(in the rows, 128 means zero)
Each named turn below is shown by a few rows before and after it. Which turns, in which order, take the first row of each later pair to the second? The first pair is answered.
k803 (before -> after):
[164 141 113 136 131  99 166 142 122 122 143 120 136 125 121 158 135]  ->  [163 149 125 129 118 123 166 154 140 109 146 122 124 123 127 145 142]
[161 152 113 100 117 100 119 163 143 118  94 127 126 131 155  86 147]  ->  [159 147 113 100 115 118 105 156 150 118  89 133 114 125 162  79 157]
[125 120 108 157 111 109 166  74  64 128 132 110 107 125  82 198 129]  ->  [146 139 115 163  88  98 186 104  75 113 143 103 123 123  89 196 123]
[105 161 146 156 121 127 102 147  76 100 139 107 124 135 111 130  94]  ->  [105 161 148 152 114 134 103 153  83  93 138 112 124 131 112 129  96]
k37 (before -> after):
[169 136 133 138  92 130 124 125  88  85 100 100 152 138 152  84  74]  ->  [187 140 129 140  90  98 155 131  82  93 110  97 161 130 136 115  82]
[101 131 122 136 118 136 129 100 105 137 115 128 120 129 112 163 127]  ->  [ 90 129 125 130 129 146 108 110 109 130 110 127 125 138 128 123 115]
[138 110 116 141 144  67 129  97  81 121 128 115 148 132 106 122 115]  ->  [132 103 123 149 132 102 132  68  77 107 131 117 117 131  93 145 125]
k923 (before -> after):
[108 140 159 185 119 112 124  94 107 120 166  98 167 130 140 123 141]  ->  [100 127 155 182 137 126 103  77  96 124 150 101 152 131 129 126 144]
[109 139 149 109  93 166 168 137 152 107 154 149 132 133 163 135 143]  ->  [ 96 111 130 108 132 186 128  91 138 129 129 154 102 131 142 147 153]
[174 113  77 130 212 106 115 158 122 183 114 100 168 147 110  90 151]  ->  [178 152 110 136 166  93 177 189 145 167 156 100 193 150 119  99 158]
Now pairs of rows:
Between the rows of a pair lie 2 to 3 turns.
[116 106 118 146 164 167  83 135 118 144 124 127  96 134 135 118 151]  ->  [145 118 100 142 170 102 132 154 111 163 138 119 123 123 120 156 158]
k37 then k37
[131 112 133  98 136 151  93 146 188 135 108 136 127 109 147  87 157]  ->  [147 127 136 102 122 106 142 173 191 137 128 129 150 102 142 112 165]
k923 then k37
[152 152 135 121 107 134 121 187 168 112 140 130 143 134 151  90 133]  ->  [150 132 125 109 122 136 114 180 180 127 128 138 132 123 148  88 153]
k803 then k37 then k803
[199 163 111 100 122  78 148 205 152 122  99 108 147 116 148 126 133]  ->  [157 147 133 100 116 166  84 187 157  92  85 116 107 132 170  65 127]
k37 then k37 then k37
[110  98 138 143 111 220  90  39 108 102 105 127  56 136  99 156 138]  ->  [135 106 102 158 150  90 130  52  44 141 116  95 119 131  70 203 104]
k803 then k803
[149 138 124 147 113 111 142 118  91 111 136 108 126 129 109 176 110]  ->  [137 146 148 138  95 169 119 143 122  85 127 114 112 139 144 123 105]
k803 then k803 then k37
[136 145  83 162 130  67 116 136  91 160 112 109 148 140  95 118 113]  ->  [132 170 140 154  59 142 146 161 166 108 142 128 126 139 131 103 144]
k923 then k803 then k803
[117 125 117 124  92 144 159 134 139 119 169 131  99 138 111 160 146]  ->  [104 114 103 116 126 155  91 154 125 119 143 124 109 151 139  91 112]
k37 then k803 then k923
[109 105 131 110 175 141  97 151 181 137  87 139 130 123 166  84 162]  ->  [125 133 141 112 156 101 130 188 181 134 111 128 164 124 174  86 145]
k803 then k923
[ 85 104 128 138 182 124  95 114 209 176 130 127 175 127 164 101 128]  ->  [ 77  97 143 149 154 171 106  72 208 157 132 136 134 125 143 133 152]
k37 then k37 then k37
[122 107 109 114 200  60 100 134  63 134 110 100 179 137 123 111  81]  ->  [174 155 120 119 131  57 162 174  76  92 132  96 178 123 115 155  86]
k37 then k923 then k803
[ 95 142 155 123  93 149 173 139 168 107 171 138 155 147 156 118 142]  ->  [119 110  85 107 178  77 120 139 119 161 118 127 170 137 144 104 115]
k923 then k923 then k37
[121 139 131 121 112  91 186 114 140 130 163 119 144 113 112 184 165]  ->  [144 154 112 117 124  61 170 143 116 133 142 110 158 115 112 171 143]
k923 then k803 then k803
[107 151 155 137  87 191 125 133 151  89 143 140 107 129 125 105 129]  ->  [118 151 143 129  99 184 104 154 141  89 129 136 115 131 133  81 114]
k923 then k923 then k923
[137 151 139 106 122  76 178 189 179 149 157 147 130 103 145 111 146]  ->  [144 134 104  94 170  80 113 183 149 161 116 135 120 104 153  78 122]
k923 then k923 then k923
[ 98 119 165 121 124 185  72 156 167 112 140 143 119 160 173  37 104]  ->  [146 142 153 107 122 100 132 214 188 133 159 135 173 142 175  59 120]
k37 then k803
[164 150 108 127  98 112 144 123 101 133 127 114 109 121 107 172 139]  ->  [135 137 111 121 108 171  85 111 106 124 103 120  85 133 128 119 129]
k803 then k923 then k37
[117 162 137 143 127  88 142 192 119 130 149 126 178 138 149  81  89]  ->  [124 133 124 158 128  89 187 109 103 144 149 138 130 123  81 199 134]
k37 then k923 then k803
[150  91  90  96 186 128  80 121 137 155  92 141 112 115 136 109 149]  ->  [165  94  86 105 172 115 119 101 138 158 100 143 100 106 109 165 167]
k37 then k37
[116 127 157 130 115 127 152 120 157 116 155 138 129 124 125 128 148]  ->  [120 111 125 136 150  86 135 109 121 144 139 125 139 122 113 140 129]
k923 then k803 then k803
[ 77  89 123 125 166 137  66 130 130 149  96 119 165 130 129  73 100]  ->  [ 92 130 157 140 104  87 172 156 146 139 159 109 204 124 123 128 109]
k803 then k803 then k923
[102 138 136 157 126  71 152 148 117 132 152 117 187 139 135 120 112]  ->  [ 76 125 160 166  96 166 129  90 121 102 150 132 124 144 126 133 130]
k37 then k37
[ 86 126 130 148 126 102 123 107  89 128 159 106 177 158 132 100  67]  ->  [111 153 159 147  69 115 172 128 125 100 181 112 166 150 135 130  92]
k803 then k37 then k803
[133 144 129 152 126 132 113 128 107  96 113 135 110 164 154  94  95]  ->  [146 139 115 164 129 101 154  94  92 113 113 137 104 156 117 163 118]
k37 then k37 then k923
[101 128 147 119 134 190  79 132 157 115 115 134 122 147 166  47 107]  ->  [139 160 153 120 114  98 156 185 174 127 155 125 184 133 165  80 113]
k923 then k37
[142 112 118 116 143  89 106 135 111 157 111 114 144 120 132 118 116]  ->  [134 128 154 110  92 140 131 150 162 123 137 132 130 124 150 106 138]
k923 then k803 then k803
[146 179 140 118 102 174 106 136 140 122 113 121 131 111 134  85 119]  ->  [155 179 136 111 104 156 118 154 152 131 116 120 141 108 139  85 128]
k37 then k803
[146 156 127 131 114  85 181 147 110 112 138 131 138 136 108 167 130]  ->  [121 126 118 134 136 170 101 101  95  97  98 141  80 142 107 141 122]
k37 then k923
[ 90  83 119 126 173  93 156  51 123 164 152 143 126 113  85 186 157]  ->  [127 148 163 123  85 104 216 146 170 110 192 134 159 110 124 165 153]
k803 then k803 then k803
[117  97  88 121 183  72 140  62 136 214 122 100 109 105  98 154 156]  ->  [104  97  87 111 201  75 101  95 139 213 110  93 131 120 131  89 133]
k37 then k37 then k37
[ 94 155 157 158  74 156 146 108 106  90 134 125 115 138 122 135  87]  ->  [ 76 135 147 150 109 164 100 104 103 111 121 128 117 142 142  83  81]
k37 then k803 then k803
[117 116 100 119 138 129 116  84 140 129 124 154 117 124 132 161 144]  ->  [134 130  98 123 128  89 139 107 129 131 134 142 144 125 132 170 130]
k803 then k803
[136 132 123 140 102 154 140 170 120  80 117 139 104 118 135 109 102]  ->  [117  96  96 145 151 144 112 125  86 112  98 140  90 123 113 117 100]
k803 then k803 then k803
[117 120 121 139 137 161 112 103 103 117 106 120 104 131 115 129 115]  ->  [140 135 108 135 140  95 140 133  97 136 118 109 141 125 115 143 108]
k37 then k803 then k37
[145  85 111 152 132 174 127  95 101 140 108 178 100 111  99 169 118]  ->  [171 107 106 157 125 114 160 128  80 146 117 162 135 109  93 188  97]
k803 then k803
[158 154 114 115 128  96 110 187 127 117 112 124 143 128 149 104 105]  ->  [149 142 119 108 125 149  89 169 143 106 101 139 114 128 156  87 122]
k803 then k803
[ 89 114 113 176 150 136 105  48  82 137 119 130 159 132  98 128 131]  ->  [ 99 131 111 178 149  93 121  90  72 142 128 113 198 132 115 109 107]
k37 then k803
[130 145 132 144 116 111 141 137 116 125 136 114 140 120  96 165 122]  ->  [108 126 131 144 134 153  95 113 106 118 112 119 114 127  94 144 117]
k923 then k37
[131 136 136 110 111 166 103 176 174  98 116 140 119 134 165  72 135]  ->  [169 144 124 120  98 100 185 163 164 118 137 133 120 111 117 171 165]
k37 then k37
[171 165 138 117  89 150 100 191 126  84  99 110 105 106 146 106 120]  ->  [140 125 126 118 116 186  71 127 124 101  88 124  63 106 124 121 147]
k923 then k803 then k923
[ 80  99 134 115 150 152 112 102 171 143 137 141 146 144 142  83 147]  ->  [117  95  97 119 182  95 125  98 144 172 121 130 152 133 114 133 148]
k37 then k37 then k923
[152 125  79 103 150 123 125 142  90 164  83 127 131 107 121 149 128]  ->  [123 132 131 113  90 193 154 114 125 126 117 138 105 112 121 163 152]
k923 then k923 then k37
[134 131 109 140 155  89 138 104  89 142 130 108 147 130 109 144 105]  ->  [130 129 115 144 145  93 149  92  93 145 141 109 145 129 104 156 108]
k923 then k923 then k923
[ 95 108 149 163 121  98 162  93 115 153 161 121 131 125 122 197 126]  ->  [105 116 119 145 160  76 100 148  96 157 127 108 154 134 154 118  79]
k37 then k923 then k37
[108 118 141 135 117 120 151  84 152 124 147 131 109 113 107 156 163]  ->  [ 96 129 152 122 127 103 141 130 165 125 153 123 150 123 149  87 139]
k37 then k37 then k923
[134 131 117 114 121 192 111 104 153 112 109 154  68 110 133 141 162]  ->  [116 135 131 108 125 182 108 135 183 115 121 155 107 113 169  84 153]
k37 then k923 then k803
[119 128 141 101 117 152 125 144 177 106 144 151 116 133 107 142 160]  ->  [139 123 109  93 158  90 119 157 156 133 127 141 141 129 103 140 151]
k923 then k37 then k37
[139 126 117 124 151  80 140 145 115 131 140 116 135 144 115 147 124]  ->  [136 132 140 112 120 143 130 148 156 101 140 134 109 147 140 119 141]
k803 then k803 then k803
[ 97 144 171 143  73 161 192 137 133 114 141 139 135 107 114 159 174]  ->  [111 156 154 130  94  96 192 187 134 134 141 126 184 110 130 127 152]
k37 then k37 then k37
[135 155 149 137  96 169 114 124 111 102 142 130 110 140 113 116 118]  ->  [158 162 138 141  98 127 147 128 106 113 151 125 121 132 102 152 127]
k37 then k37 then k37
[162 135 110 128  95  97 170 139 108 130 142 115  91 108 136 180 124]  ->  [165 121  84 118 127  99 123 132  82 140 109 113  81 115 141 153 105]
k923 then k923
[155 123 118  94 142 131 113 153 182 131 111 129 115 127 141  98 134]  ->  [155 130 127  97 127 127 129 160 189 130 126 129 124 128 145 102 131]
k803 then k923
[150  88  60  97 179 117  81 139 110 147  80 120 125 133  98  91 107]  ->  [139  79  71 107 157 174  82  96 111 124  80 133  83 133  85 117 126]
k37 then k37 then k37
[122  87  98 108 169 127  83 123  92 146 108 138 124 128 117 107 112]  ->  [156 109  99 120 144  79 150 130  84 145 130 130 132 121  91 168 121]
k37 then k37 then k803
[110 118 115  87 162 102 100 135 148 162  97 123 148 125 105 100 110]  ->  [105 133 150  85 121 139 121 149 190 136 118 135 138 125 126  86 127]
k923 then k803 then k803
[146 101  85 121 189 133  78 105 105 145  71 145 108 103 121 157 148]  ->  [188 174 119 122 115  97 146 207 134 105 113 125 164 106 155 135 125]
k803 then k923 then k803
[141 141 114 158  93  82 143 116 137 116 113 127 146 132  68 154  97]  ->  [121 148 136 151  86 135 106 134 157  95 104 135 134 145 105  87  82]
k803 then k37 then k37
[141 149 153 128  59 181 150 144 167  94 141 135  99 134 134 132 155]  ->  [118 124 119 106 139 164  73 153 147 127  99 130 122 141 159  49 122]
k923 then k37
[109 157 142 114  70 131 148  92 105  94 150  90 146 116 114 131 139]  ->  [103 136 120 114 103 123 122  60  82 114 130  89 138 113  98 136 136]
k923 then k803
[144 127 118 114 126 155  98 154 148 110 100 138 125 155 161  71 105]  ->  [179 137 115 126 107 109 179 126 141 124 121 133 117 133 109 181 141]
k37 then k37
[127 149 120 130  92 138 174 182 147 136 167 155 138 114 114 135 154]  ->  [ 84 105 107 129 140 184 102 113 125 149 135 164 103 120 105 115 152]
k923 then k803 then k37
[143 109  92 151 143  94 166 100 187 175 161 138 126 107  91 185 162]  ->  [ 88  83  95 151 173 159  70  79 169 165 130 141 111 130 112  99 126]
k37 then k803 then k37
[118 142 117 132 139  67 150 139  98 138 137 111 149 143 111 151 109]  ->  [117 136 108 129 150  72 138 132  85 145 129 111 146 142 113 142 103]
k923 then k923 then k923
[111 109 130 143 119  68 149 123  68 117 152 100 166 148 110 127  86]  ->  [115 122 149 143  87  83 178 135  94 100 170 107 161 144 114 131 100]
k923 then k803
[143 182 117 154 101 130 171 206 125  72 146 134 114 120 185 104 155]  ->  [139 178 128 156  93 162 158 195 130  66 145 139  97 121 184  97 158]
k37 then k37 then k37
[178 150 123 105 124 123  96 132 150  95  83 128  91 113 125 144 160]  ->  [174 159 136 105 112 100 126 152 165  94 104 129 117 117 135 146 161]
k37 then k37 then k923
[138 114 120 151 104 183 118  70 127 125 115 149  64 108  81 189 154]  ->  [169 146 109 162  96  95 168 118  95 135 139 123 116 103  72 215 128]
k803 then k803 then k803
[112 135 130 117 122 124 168 159 179 119 149 122 175 154 137 112 131]  ->  [ 94 110 121 112 151 138 134 138 186 132 133 135 164 153 138  93 138]
k803 then k923 then k37
[161 142 131 104 110 141 147 166 179 120 116 150 115 110 141 119 166]  ->  [148 111  99 102 162 132 103 119 144 151  83 147 103 112 120 128 160]
k923 then k923 then k803
[124 148 121 144 113 120 138 132  97 112 131 119 122 122 111 157 115]  ->  [109 156 140 142 102 138 137 142 112 108 142 120 130 132 127 130 110]
k37 then k37 then k923
[129 131 127 162 142 108  94  61 111 141 140 126 110 145 102 159 124]  ->  [127 136 124 149 158  89  67  93 117 149 126 117 137 152 127 110 100]
k37 then k37
[111 138 157 149  98 170 127  93 123 105 128 130 104 136 127 124 126]  ->  [108 126 138 152 133 135 124  71  93 132 121 121 112 134 114 143 116]
k803 then k803
[ 95 109 158 140 108 173 139  97 153 117 143 137 100 133 136 127 154]  ->  [107 138 160 136  85 156 147 150 157 105 151 128 131 135 156  99 134]
k923 then k923 then k923
[139 149 147 160 113  69 169 118 123 143 137 134 168 112  93 166 130]  ->  [142 120 108 140 171 108  70 110 103 153  68 138 130 110 100 114 114]
k803 then k923 then k923
[114 138 111 121 138 174 103 158  93 108 124 145 103 137 129 115  71]  ->  [134 139 113 130 125 173 138 135  97 106 130 148  87 124 103 174  92]
k37 then k37 then k37
[120 101 103 136 136 107 137  80 102 116 128 119 134 103  79 183 130]  ->  [116 123 145 139  76 173 132 100 131  66 138 126 112 112 104 152 122]
k803 then k803 then k37
[151 145 139 123  91 163 149 146 157  94 132 142  92 126 134 146 150]  ->  [142 108 108 125 146 159 112  92 120 131 104 145  77 120 111 166 147]
k923 then k803
[169 139 112 130 118  63 186 129 117 151 140 121 141 116  91 195 145]  ->  [111  96 108 122 169 166  50 103 112 136  86 130 100 144 131  78 117]
k923 then k37 then k37
[ 80 106 160 147 145 211  95 133 140  96 119 108 102 147 144  46 119]  ->  [148 146 150 160 117  84 230 170 141 120 169  95 155 119 102 160 141]
k923 then k37 then k37
[144 119 101 127 145 130 105 101 109 139  97 118  99 122 106 141 134]  ->  [141 129 128 129 110 126 152  98 132 128 125 120 104 120 101 175 155]
k923 then k923 then k923
[ 53 131 161 149 122 129 134 121 134 132 158 117 171 153 150  68  97]  ->  [ 83 145 170 151  91 110 193 126 149 130 184 122 162 142 132 132 133]
k37 then k803 then k37
[174 168 119 112 115 106 150 178 135 116 127 121 141 122 143 117 116]  ->  [165 152 113  98 137 121 126 180 158 120 114 132 134 119 157  92 131]
k803 then k803 then k37
[158 138 150  88 128  88 176 155 161 104 133 136 131 119 125 148 130]  ->  [115 107 149  91 145 163 101 105 155  99 109 146  87 136 132 113 122]
k37 then k37 then k803
[121  90 106  80 189 102 129 121 203 202 114 166 135 101 135 126 198]  ->  [140 106  96  79 193  63 135 159 182 200 115 151 165 105 140 113 172]
k803 then k923
[157 144 125 137  91 162 126 116 113 108 125 145  78 112 113 154 137]  ->  [143 155 145 133  82 165 122 155 134  97 134 143 108 124 145 101 118]
k37 then k923
